In the rows, zero is written as 128.
The rows of M fall into 3 groups and each row is roughly a mix of its group's hidden directions.
M (63 x 15):
[[123 126 154  89 117 119 138 101  68 137  74 141 138 115 166]
 [140 167 145  89 110 141 124 153  79 163  92 160 115 138 158]
 [103  98 180 114 122 101 110 137 107 126 110  98 159 141  70]
 [ 87  83 159 147 118 118 118 144 126 113  98 137 158 158  72]
 [110  86 167 132 140 109 120 130 128 116 119  81 167 140  70]
 [115 154 136 116 110  71 117  75 119 131 134 130 130  86 177]
 [114 123 141 118 121  69 123  65 127 113 146 111 141  84 158]
 [165 174 107 100 132 122 132 102 121 144 157 115 104  91 184]
 [161 123  85 160 169 170 161 137 171 119 154 109 126 134 139]
 [173 107  86 124 147 180 133 155 145 123 157  96 112 144  98]
 [102 131 191 126 132  89 112 110 112 130  90  99 177 140 122]
 [112  75 145 139 130 144 124 159 131 112 113 117 148 164  59]
 [103 118 188 123 132  91 117 107 108 126  86  99 176 136 119]
 [131  90  78 125 130 171 174 121 113 112 117 166  96 107 142]
 [ 98  84 167 128 127  97 118 126 120 118 110  92 163 132  71]
 [135  98  80 156 137 133 134 112 175  98 184 114 111 110 110]
 [140 122  86 171 148 133 127 136 190 115 177 101 126 129 109]
 [154 164  92 125 132 159 148 120 126 135 130 165  99 119 196]
 [110  86 166 133 137 107 119 133 129 116 121  83 166 141  67]
 [145  99  70 135 128 134 133 105 156 102 188 121 100 101 124]
 [ 98  92 170 126 122  91 106 125 119 119 113  93 163 135  73]
 [152 180 100 122 131 124 135 105 132 145 146 141 102  96 196]
 [165 144  97 135 153 195 153 170 142 137 137 135 104 151 129]
 [ 91 100 165 116 101  72  95 107 107 121 112 114 157 122  98]
 [147 170  96 119 117 147 137 121 122 139 131 175  92 118 192]
 [ 95 116 181 102  98  87  99 119  88 131  98 128 145 128 101]
 [ 95  88 165 132 114 120 112 152 115 122  98 128 154 159  66]
 [158 180  96 130 141 166 148 144 136 149 136 152  95 125 179]
 [134  84  76 132 132 175 171 131 119 113 123 164  96 113 127]
 [131 166 116 106 104 131 130 110  99 141 111 179  99 113 189]
 [118 182 184 138 129  95  93 142 143 149 118 107 160 155 129]
 [155 133  86  90 107 147 138 113  95 134 139 160  87 100 172]
 [172 167  88 126 149 173 149 143 140 143 149 135  95 125 168]
 [151 149  67 153 139 152 146 122 163 124 154 149  99 116 173]
 [142  93  64 133 129 152 150 108 144 103 167 140  92 100 132]
 [112 158 119 109  87 107 115 108  99 138 109 182  99 106 171]
 [139 118  88 156 136 131 118 132 183 110 194 111 113 124 102]
 [153 107  69 103 115 165 150 132 108 127 148 159  82 106 140]
 [125 143 164  89 115 127 131 131  68 153  71 144 138 133 152]
 [133 173 160 133 124  86  79 132 157 140 163  90 149 142 119]
 [157 149  70 154 144 158 146 129 166 127 159 142 100 120 167]
 [ 88  88 170 128 111  95 107 127 112 117 101 123 160 143  77]
 [123 119  85 172 128 111 111 129 189 114 175 111 122 121 101]
 [ 93  78 160 127 112  87 105 113 120 109 116 108 161 131  81]
 [110  93 178 120 133 105 115 130 115 121 112  85 168 143  75]
 [131 143 153 118 121  73  85  92 141 124 164  79 151 118 128]
 [ 96 111 182 137 141 120 140 130 106 128  64 121 170 146 112]
 [118 103 190 103 137 120 124 138  97 128 101  94 164 146  86]
 [155 151  69 152 140 158 148 126 161 127 154 149  98 119 171]
 [100  77 162 132 122 120 116 145 119 114 108 116 157 156  63]
 [132 160 154  90 112 131 130 132  76 156  79 156 126 131 167]
 [ 90  81 164 135 113 102 110 132 119 113 105 121 160 147  72]
 [141 104  94 131 125 105 110  92 156 103 193  94 119 101 121]
 [118 140 177  83 108 117 120 119  67 142  85 147 133 130 145]
 [134  74  74 123 127 153 162  98 118 101 139 144 102  94 136]
 [164 176  89 124 140 151 143 122 138 143 152 136  96 109 185]
 [160 164  88 127 140 168 153 131 133 137 139 159  98 124 186]
 [134 115 102 157 136 114 112 117 183 106 193  98 125 121 102]
 [146 184 105 125 131 127 139 109 132 145 139 149 103 100 199]
 [163 174  87 131 143 168 147 139 142 145 144 144  93 122 176]
 [167 171  99 108 136 128 135 102 129 140 160 115 101  94 184]
 [138 187 115 123 128 117 137 107 127 145 134 153 108  98 199]
 [115 130 175  86 112 118 128 117  66 140  78 146 137 129 141]]

One row of each group comes first, with its name. Which group is each row after those in?
[ 88  81 150 154 121 126 120 150 132 111  98 139 156 160  73] | A
[104 132 190 131 133  85 108 108 123 129  98  94 177 139 120] | Z
[150 124  78 169 157 150 142 136 185 116 170 109 122 130 127] | P

[105 181 148 123 109  93 124 111 110 149 106 166 123 107 182] | A
[152 159  71 151 134 151 136 129 164 129 164 150  96 119 168] | P
[107  77 162 117 123  86 115  98 120 104 133  91 160 119  89] | A
[144 163 105 126 123 173 141 181 125 156 122 175  93 147 138] | Z
[108  92 181 115 134 111 123 134 107 123 104  93 166 140  75] | P
